One turning vector, and how many ticks it has turned
The counts run from 0 to 430.
[  2.4 -13.8   5.3 -13.7 -11.5 -20.7 -10.2  -1.1  -1.1  28.3  -9.6  -8.2
   3.3   7.7  -5.0  -5.3  12.7   8.4   5.4  28.9 -15.2  28.9 -18.9   3.1
 -22.2 -15.2   9.5  -7.1  -9.3  -2.9  -8.6 -11.0   7.6   1.1   7.9  12.8
  31.4 -16.5  -9.0]	171
[  3.3 -16.4  -1.1  -7.4   0.4  -4.9  11.5   4.5  -9.9   2.5 -18.3  -6.4
  14.4  -0.8  -5.8   0.4  -8.0 -18.3  15.7  13.3 -10.7  28.1  -7.8  22.3
   7.2 -25.9  -3.3  11.0 -21.0  -8.5  -5.7 -19.0  -4.4  22.0  29.1   0.4
  30.3 -12.0  -9.5]	273
[ -7.4   1.7   2.4 -10.2 -13.5 -11.7   1.2  -2.4  -4.7  21.4   3.8 -11.5
  25.0  12.6  10.2  13.7  16.5  18.9   0.9  17.0  -3.7  26.2   1.2   6.6
 -12.3 -32.4   8.3   6.4 -17.5  -4.7 -39.3  -1.3  -5.8  -2.5  -3.4 -10.2
  23.0  -0.8 -15.4]	237
[  3.2   3.9  -3.4  -8.5  -4.7  -8.6  -7.5 -11.3   8.2  28.6  -6.5 -12.3
  22.0  17.3  -2.1  21.0  14.0   7.2  16.3  14.8  -3.4  30.6 -19.9  -8.4
 -19.6 -17.7  -4.5  -1.4  -9.7  -4.2 -11.5 -25.5   1.2  10.7  -2.1  12.2
   5.8 -29.5   5.1]	251
[ 25.6  -5.8 -18.3 -11.7 -15.4 -18.2  10.8 -19.9 -11.1  -3.1  -0.1 -20.8
  29.9  12.7  -9.6   8.4   4.8   4.3  14.8   3.0  15.1  29.3  -1.6   4.6
  -0.6 -22.2   3.1  11.3 -17.1   1.1 -19.8  -9.5  -3.5  25.4  -4.2  12.2
   5.8  -8.4  19.1]	308
[ -1.8 -19.1  -1.5  -2.8 -14.2 -13.2  -8.9  10.0 -17.1  19.9  -9.3   1.9
  13.5  16.4   2.6 -11.9  17.5  10.8   7.2  21.9  -4.5  21.6  -7.1  -6.5
 -19.0 -34.7   4.0   4.9 -15.8  -9.1 -22.2  -5.0   2.4   2.4   6.8  -9.1
  30.5 -12.6  -6.3]	72
[ -6.8  -8.5  -7.1   0.3  -9.8   7.6   1.2   8.2  -2.2  15.5 -20.0   3.7
  15.1   5.4 -12.5   7.9  12.9  -7.0   6.4   4.3   1.9  42.0 -12.1   1.1
 -18.1 -28.4  -8.6  15.4 -16.8  -7.4 -14.3 -15.4   9.7  17.6  10.7   3.9
  13.7 -27.1   0.8]	75
[ -4.2   7.3   2.5 -21.1 -14.3  -5.7   0.6  -8.8   2.2   7.0 -12.2  -3.2
  26.5  13.3  -6.7  22.0 -11.8 -11.0  18.0   8.2  -1.5  29.4 -34.1  10.4
   5.1 -10.5  -1.8   3.0 -24.1  -1.7  -2.2 -20.9 -12.5  -0.2   7.7 -10.9
  22.5  -4.3  -3.4]	276
[ -2.8  -0.5 -17.6  -5.3   2.3  -3.6  -5.4  -1.7   5.9  18.0 -18.0   9.0
  18.3  11.1 -15.1  22.5  10.1   7.0   8.0  11.5  12.6  32.4   3.1   1.9
   0.4 -24.0   1.8   9.5  -5.8 -10.2 -29.7  -5.6 -12.7  14.4  -4.0   1.1
  14.2 -28.8  -6.5]	241
[  8.8  -5.9 -24.8 -10.8 -12.9 -15.2  12.7  -9.0 -12.0 -14.4  -0.1 -15.8
  20.7  18.0 -14.5   2.4   4.2   2.2  17.6  -2.8   4.8  14.1  -8.7  16.3
  -3.9 -28.6   2.4   4.8 -13.4  -9.7   3.4 -16.6   1.1  29.1  -8.6   8.9
   9.4 -27.3   2.8]	208
[  8.5   2.6 -15.1 -11.0 -23.3  -6.4  -3.2 -29.7  -4.8  -3.4   1.4 -14.2
  25.7  12.6   5.0   5.6   0.3  19.7  18.6 -12.4  -7.2  34.3  -6.7  13.2
   6.9  -6.8   1.1   7.3 -25.8   6.5 -16.9  -4.7 -13.1  17.0  -6.0   2.9
  15.4 -11.7   6.7]	218
[ 12.8  -5.3  -3.0 -19.5  -2.3 -22.8   7.2  -4.1   6.5  14.3  -7.6  -6.1
  12.5  11.0 -18.7  21.8  -1.7 -14.5  15.2  23.2   7.0  33.1 -17.7   0.4
   1.2 -15.0  -0.1   7.0  -7.4 -16.3   1.9 -20.9  -4.8  18.7   9.4  21.1
  13.2 -17.8  -4.1]	266
[ 12.7   1.7  -9.2 -22.1 -22.2 -20.8   0.2 -12.6  -7.8  -0.1  -0.1 -16.4
  21.5  26.5 -13.2   1.5   8.6  16.5  10.3  12.5  -8.6  19.2 -17.1  17.8
 -18.3 -20.6  10.1  -9.1 -11.2  14.3  -0.4 -13.5   1.7   0.5 -11.1  -2.7
  12.1 -18.4   3.1]	211
[ -1.5  -7.7 -18.6  -4.6  -0.3 -11.1  -6.3  -6.6  -0.3  22.4 -19.4  12.5
  23.5  16.5  -3.8  18.6   6.6  11.1  20.9   8.3  11.3  24.3  -2.5  -7.7
   3.5 -19.7  -2.0   8.7 -10.1  -8.3 -25.0  -8.7 -18.2  13.9  -8.3   3.5
  17.6 -27.0  -3.3]	242
[ 19.3 -10.7   0.6 -10.6 -16.2 -18.2 -11.4 -12.1 -22.1   7.9   2.7 -12.9
  13.9  19.0   1.7 -10.7  14.6  16.6  11.4  18.1   2.6  29.2   2.0   4.3
  -6.1 -22.1  14.9  -0.1 -19.9   3.0 -28.9  -9.1 -17.3  -0.2  -7.9   1.4
  20.9   0.6   6.4]	228
[  3.0  -0.1 -12.2  -9.7  -9.4 -15.2  -7.4  -1.1  -9.9  -5.0  -8.2  -7.5
  18.4  18.5 -19.5   1.4  -3.4  -1.7  32.8   8.0   6.4  18.0 -25.4  13.2
   5.1 -14.8   3.7  -3.8 -14.5  -7.0  -1.0 -20.9 -25.2  11.4  -8.9  -9.8
  25.2 -23.3   2.2]	284
[ -0.6  -4.5  -6.1 -19.7   1.4  -9.2   6.3  -4.1   1.6  15.6 -17.8   8.1
  19.7  13.6 -11.3  16.0 -14.6 -13.2  18.9  10.3   2.0  34.8 -10.5  12.3
  17.3 -15.5  -0.3  12.0  -9.6  -7.3  -8.1 -13.2 -16.7  11.8  15.0   4.1
  27.1 -14.7 -16.4]	357
[ 14.8  -0.8  -9.8 -17.1 -26.6 -15.0   8.3 -19.8   2.2   2.6  -4.0 -17.6
  34.5  13.0  -1.7  17.5  -2.9  13.1   8.8   1.9   2.0  33.6 -20.1   5.2
  -8.3 -15.7  -1.3   7.7 -17.4  11.7 -22.8  -3.7   2.0   3.8  -3.3   3.2
  15.5   1.1  16.7]	392
[ -2.4   8.1 -10.2 -13.3 -12.5 -12.8   4.1 -23.7  -5.0   2.6   3.8 -23.1
  31.6  24.4   5.9   7.8   6.3  18.8  21.0   6.8 -14.4  10.3 -13.6  18.1
  -7.3 -27.3   5.8  -4.7 -24.3   3.7  -6.8 -21.7  -3.4   7.7 -10.5  -1.2
  12.0 -14.3  -4.0]	37
[ -6.8  -2.0   7.9  -8.3 -23.6  -6.1  -7.7  -0.9  -8.5  12.1   9.4 -12.5
  24.5  15.1   9.0  -3.0  12.4  11.5   7.2   8.5  -2.3  35.5  -4.9   1.1
  -1.3 -15.5   4.3  13.1 -22.5 -20.1 -34.4  -3.6 -12.4   7.2  -6.7  -9.2
  26.4   1.6 -11.1]	63
[ -7.8 -11.4 -14.0  -2.5  13.0  -3.3   2.8  -2.1  -4.9  15.4 -18.1  -4.4
  15.7  -4.2  -1.5   9.4  12.1  15.3   7.3  14.1  -9.4  19.1  11.8  19.3
 -10.5 -36.9   2.6   1.9 -14.2  -6.0 -34.2  -4.9  -1.2  16.5   7.0   3.0
  25.2 -22.0  -9.0]	413
[  5.3   5.8 -16.8  -8.5  -3.8 -16.4 -12.7  -8.8 -15.2  -7.1  -6.0  -5.0
  14.0  14.8 -10.3   1.7   0.6   8.9  32.7   9.0   5.2   9.6 -14.2  13.8
  10.6 -17.1  11.2 -10.6 -28.9  -6.5 -12.1 -23.0 -31.1   9.8 -13.1  -1.6
  22.6 -14.4   2.5]	28
[  7.1  -9.5  -0.6 -11.2   2.7  -5.4   6.2   7.1  -0.7   0.4 -15.7 -14.7
   1.4 -10.0 -20.4   8.4  -3.3 -11.1  10.5  13.7  -4.2  35.0  -8.1  37.9
  -0.3 -16.1   0.8   3.4  -6.3  -7.9 -19.1 -14.9  -7.7  20.2  16.6   4.3
  30.9 -11.7  -8.3]	99
[ -1.3   2.1   8.1 -17.1 -20.9 -18.8 -12.7 -12.3   7.0  22.8  -3.7  -4.3
   6.5   4.8   5.8  11.9   5.0   7.0   8.4  14.5 -12.1  37.5 -23.2   4.1
  -0.6   2.1   7.5  -5.4 -20.5 -12.8  -8.1  -7.9  -8.0   0.7   2.0  12.6
  36.1 -10.0 -14.9]	261
[  7.3  -3.6  -0.2 -16.0  -5.1  -1.1   8.2  -3.9  -2.5   1.5  -2.7  -5.0
  13.6  11.2 -15.8   4.7   8.5   4.3  -8.9  12.6   0.8  50.1  17.4  27.5
  -1.0 -20.8  10.1  16.1   3.3  -3.8 -28.8   2.3  -8.6  12.3   0.7   1.4
  15.0 -12.2 -14.8]	140
[ -0.3   6.7  -3.2 -21.7 -26.2 -20.0   5.4 -11.0  -0.1  -1.3  13.3  -9.6
  14.6  12.3  -3.6   8.0  16.0  19.5 -16.9  10.7  -3.0  38.2   3.3  20.6
  -6.9 -17.7  15.9   7.1 -18.2  -6.2 -20.6   7.2   5.1   2.4  -6.8   4.2
  20.9  -2.5 -14.4]	221
[ -4.1   5.4 -19.7 -13.1  -5.5 -11.0  10.6   0.2  -5.8 -13.9   1.9 -15.8
   9.6  10.8 -16.8   4.5   8.6   4.8   5.7   4.1   1.8  27.7   7.0  38.7
  -1.2 -23.8  11.9   5.2  -8.8 -15.9  -9.8  -6.7  -6.6  32.6 -12.8   5.7
  13.9 -30.0 -14.6]	124
[ -8.7   2.4   1.6  -9.1 -17.4  -6.1   8.0  13.0  -6.0   8.7   3.8   0.2
  12.1  10.3  -7.3  12.5  16.8  -0.6 -12.2  18.8   9.2  43.5   4.1   6.7
  -6.6 -28.4   7.6  19.0  -8.7 -23.3 -28.6  -0.1  -2.3  11.3   1.7  -1.7
  20.6  -8.2 -18.9]	65
[ -5.7  -9.1 -10.4  -1.6 -12.8  -4.7  -1.9  -4.8   3.6  20.8 -12.7  -7.4
  32.2  11.6   7.5  15.1   0.2   5.0  21.9   0.5  -3.3  26.4 -22.5  -9.8
 -11.9 -19.2 -11.5   5.8 -19.4  -4.6 -17.5 -13.5   2.2  13.9   2.3  -0.9
  17.4 -17.1   6.0]	77
[  4.5   0.4 -11.1 -17.6  -4.6  -9.0  11.4   2.9  -7.9  -3.4 -15.3  -2.1
  16.8   3.4 -14.4  21.3   1.0 -21.7   8.4  14.9   3.7  26.5 -22.3  15.3
   0.2 -28.2  -0.5   9.5 -24.4  -5.7   4.4 -22.6   4.6  16.0  17.9   4.5
  14.2 -12.5   1.5]	191
[  4.9 -11.6  -0.3  -1.6  -3.5   0.6  -0.6   1.9  -2.4  15.0 -19.1 -14.0
   6.6  -5.6  -4.6   4.1   5.7  -9.4  14.5   6.0  -9.9  44.7 -11.0  17.0
  -9.6 -12.5  -8.7   6.2 -11.5 -10.0  -7.2 -18.3   4.2  29.6  21.7  16.4
  24.2 -23.9  -1.0]	174
[-14.6  21.7  -8.1 -17.4 -24.1  -2.9  -4.2 -14.5  -4.4  -9.5  -1.0 -14.0
  20.7  16.2  -3.8  10.6   6.1  14.6   5.2   1.8 -10.1  27.0 -22.0  28.1
  -6.7 -13.5   8.9  -5.1 -25.7   0.0  -6.4 -16.3 -10.1   0.1 -14.3  -6.7
  19.3 -14.2  -7.4]	120
[ 14.6  -5.3 -13.2  -4.4 -10.6  -9.0  -6.3 -17.0  -9.6   9.6  -3.9  -4.9
  20.3  16.2  -5.2   2.6   2.3  10.6  19.4   0.8  12.9  41.0  11.0   3.7
  15.5  -8.2   2.9  13.8 -14.4  -6.0 -30.3  -7.1 -31.8  17.9  -7.3   1.2
  17.0 -12.8   0.8]	143
[  1.9  -1.7 -12.2 -11.2 -24.0 -12.9   3.2 -14.1  -5.6  -3.8   2.3 -27.3
  32.9  18.2  -1.0   4.3  -5.0  15.2  24.3  -6.5 -12.2  15.8 -24.5  15.7
  -9.5 -18.2  -1.7  -2.5 -18.5   6.0  -4.4 -13.8  -0.9  13.2  -8.0  -5.4
  14.7 -15.1   4.1]	293
[-13.8 -10.8  -4.9 -12.3 -10.5 -17.0   3.5   7.1   8.3  21.9  -3.9 -12.2
  15.3   3.1  -3.6  14.2   9.7   8.6  -2.7  16.0 -15.4  26.8 -10.5  14.4
 -19.4 -23.8   0.8   3.4   0.4 -17.1 -20.8   0.7  11.8  12.4   6.8  -0.3
  31.7 -19.5 -24.5]	81
